Each named turn below is shown by a few rows before and after it. Which turns, in which order, take the first row of each later pair to the second? The first pair is answered.
ligok (before -> after):
[-20  45 -36  24  36  17   0   2  -7  35   9  -4  25  16 -15  49] -> [-18 -13 -66  12  -2  29 -13 -19  13  11   2  45   7 -10 -10  40]
[  7  -6   3 -14 -32  -2   3   0 -23 -15  19  38   0 -19  25   5] -> [  8   4  22 -18 -26 -13   9   9 -23 -21  18  22  -5 -14  29 -16]
[ -2 -22  -2 -17 -15 -10  -5   4  -2 -29 -14  15  -5 -16  -2  -2] -> [  1  -3  18 -16  -4 -21   2  15  -4 -28 -16  -5  -6  -7   1 -16]
rago (before -> after):
[  2  -6 -11  13 -18  12   9  -4  -8 -11 -13   5   7  -2 -23  -2] -> [  5  -1   4   9 -15   4  14   0  -5 -14 -14  -8   1   1 -20 -19]
[-13   3  -5  15  12  10 -10   2 -20  12   2  14  10  -7  13  31] -> [ -6 -29 -19   9  -6  17 -11 -10   0  -8  -8  24 -10  -7   7   6]
[ -6  17 -16   8   9  11  -7  -1   0  18 -10 -14   7  10 -13  15] -> [ -2   0 -27   7  -2  16 -11 -10  11   8 -14  -7  -6  13 -17   5]
ritoz (before -> after):
[ -8  -4  16  10 -28  -5  20  -1  -2  -4 -13   4   3  -3  15 -32] -> [-10 -12 -18  21 -29  15   9 -12  -2   7 -13  16  12   3   1  -2]
[-13 -23 -18 -16 -14   4  -2  -7 -13   0  25  54  13 -41  11  39] -> [-11  -5  29 -30 -10 -22   7  10 -17 -15  29  34   7 -50  29   9]
[-19 -12   8 -15 -11 -15  10  14  -6  -8 -22   4  25   3   4 -17] -> [-21 -21 -11 -11 -16  -5   6   6  -3  -4 -25   9  26   8  -5  -8]
[-11 -43 -27  13 -15   8   4 -24  28 -27 -18  28 -12  -4   2   9] -> [-22   4   1  17  17  -4   9  -1 -12   6   3  22  31 -16  19  57]
tavos (before -> after):
[ -5 -10  -8  20  -7  19  21  -7  -8  -8 -11  -1   5   1  10  -1] -> [ -7  -6   2  13  -6  12  21  -4 -15  -6  -7   4   9 -11  19   2]
[ -1   6  10   2   3 -27  -2   5 -11 -12  14   3  -2 -17  18  -1] -> [  3   2  -4  12   4 -15   1  -2   5 -13  -1 -16 -20  12  -1 -21]
[  5 -14  -6   0 -27  -7 -11 -14  -1   1   3  25  -7 -15   6   7] -> [  9  -1  25  -4 -17 -24   0  -4  -4  -5   4   8 -14 -12  17 -16]
Pairs:
(two turns a pair)
[ 11  -5 -24  -3  -5  -6  -2 -16  -1 -16  16  20  25 -25   9  19] -> [ 14   0  -4 -11  -5 -17   3  -8  -4 -20  21  18  25 -32  19   6] -> ritoz then rago
[ 23 -18   5  -3   5 -17 -16 -15   9  -7 -11 -13 -25  13  16 -40] -> [  8  12 -10  10  25  -8 -23 -10 -25  29   6  -1  19   5  16  34] -> rago then rago
[ -5  -1 -44  18   2  15  -4 -18   7  14  -9 -15  12  39 -24  18] -> [-10  28 -13  16  19  -1   5  -3 -11  25   1 -30  29  31 -11  28] -> rago then ritoz
[ 29 -37 -62  30   6  10 -25 -58  40 -10 -27  -4 -53  41  -8  -8] -> [ 13 -11  37 -19  14 -46 -17 -23 -11 -13  24  40  -6 -63  77  21] -> tavos then ritoz
[  1 -24   2 -33  -3  -5   6  -6   9 -12   0  10  21 -54  28 -11] -> [ -3   4  11 -25  18  -8   8   6 -11   4   7  -3  37 -49  29   9] -> ligok then rago
[  5 -32   6 -25 -12 -21  -3  -2  20 -24 -14  28 -15  -7   1 -18] -> [  2 -32 -24  -9  -9  -3  -8 -11  24 -13 -22  29 -12  13 -18  -1] -> rago then ritoz
[  8  27  45   0  26 -22  21  15  -9 -12   2 -35 -24  13  13 -36] -> [ -6   2 -43  23  16  29 -10 -15 -19  23   0  16   7  14 -13  54] -> ligok then rago
[ -2   6  48  -6   1 -13   1  32 -15  13 -15 -45   3  11  13  -5] -> [ -9  -8 -14  12  -2  22 -14  14 -19  34 -21 -20  13  23 -11  48] -> ritoz then ritoz
[  5  16  39  -6   2 -17   3  13  -9   3  12 -10   6 -14  20  -2] -> [ 15  -1  19   1  -7  -7   4   4  16  -9  -6 -24 -21  11   1 -36] -> ritoz then ligok
[  5  39  32  -2  21 -22   8  21 -23  18   9 -21  23   9   8  13] -> [  4  -8 -45  13  -5  18 -12 -13   2  17 -11  10   9  29 -24  31] -> ritoz then ritoz
[ 11  -1  18  13   9  -1 -10 -13  13 -47 -13  -6  -8  13  14 -24] -> [ 12  -4   2  19   6   9 -12 -20  14 -42 -16  -6 -11  21   4 -19] -> rago then ritoz
[ -9  -1  19 -10  -9 -13  -8   8 -12  -3  15  17  16 -31  22  11] -> [ -8  27  21   9  13 -10   1  16 -15  13   8 -21  19   7   2  12] -> tavos then rago
[ 11 -23  15 -21 -19  -1  -1  15   8 -22   4  25  -5 -16   4 -29] -> [ 11 -31 -17 -11 -24  17  -6   0  15 -16  -1  26  -6   2 -14 -18] -> rago then ritoz
[-14  21  11 -30   9   7 -12   0 -20  18 -25  10  24 -18   8   2] -> [ -6  -8   3 -36  -6  10 -18  -8   0  -1 -38  15   2 -18   5 -29] -> rago then rago
[  6  14  45 -11   7 -22  21  14  -8  12  10 -10  -8 -15   6 -11] -> [  8  14  10  10  12  -1  19   4   3  24  -8 -32 -17  26 -27  -8] -> tavos then rago
[  1  13  43  -8  10 -28  19  15   4 -16   8 -23  -6  -3  19 -39] -> [  6 -18  23 -14  -8 -20  12   3  21 -29  -2  -7 -23  -5  12 -55] -> rago then ritoz
[ 15  -1  39 -16  -1 -28   5  -2   2 -12  -1 -21   4  -5  -8 -25] -> [  6  12  -5   8  10  -2  -4  -8 -14  20   1 -14  30  10 -28  36] -> tavos then ritoz
[  8 -31  26   2  11  -3  -6  11 -12   0  11  24  13 -23  15   2] -> [  6  -2  33  17  30  -6   1  19 -16  14   9  -8  17   4   3   1] -> tavos then rago
[ -5  21  12  -7   9  -2   0  -8  -5  -9  -8  15   6 -22  26   2] -> [ -3  14 -21   8   7  18  -3 -19  12  -2 -22   2  -4  11  -3  -3] -> tavos then ritoz
[-14   4   1   2   2 -13  -3 -12  -7  -7  22  -1  13 -31  13  18] -> [-11   5  15  -3   2 -20   3  -9  -4 -13  20 -13   2 -29  14  -5] -> ritoz then rago
[ 10 -18   6  12  16  37 -22 -26   7  17 -17 -27 -29  36  -6 -14] -> [  2   3  61 -10  22   4 -14  -4 -22  19  10 -11  -5 -13  36   2] -> tavos then tavos
[  2  -7  13  -8  -2 -11  -2   1  -3 -13  -4  -6   0  -6   9 -18] -> [ -6  -2  -2  -1   1  -4 -10   0 -14   1  -1   8  21  -7   8  16] -> rago then rago
[ -1  25 -18   1  11  12   9  -6  -9  33   0 -15 -12  20 -12   6] -> [ -3  32   3  -8  14   1  13   1 -20  32  10 -10  -3   2   6  11] -> tavos then tavos
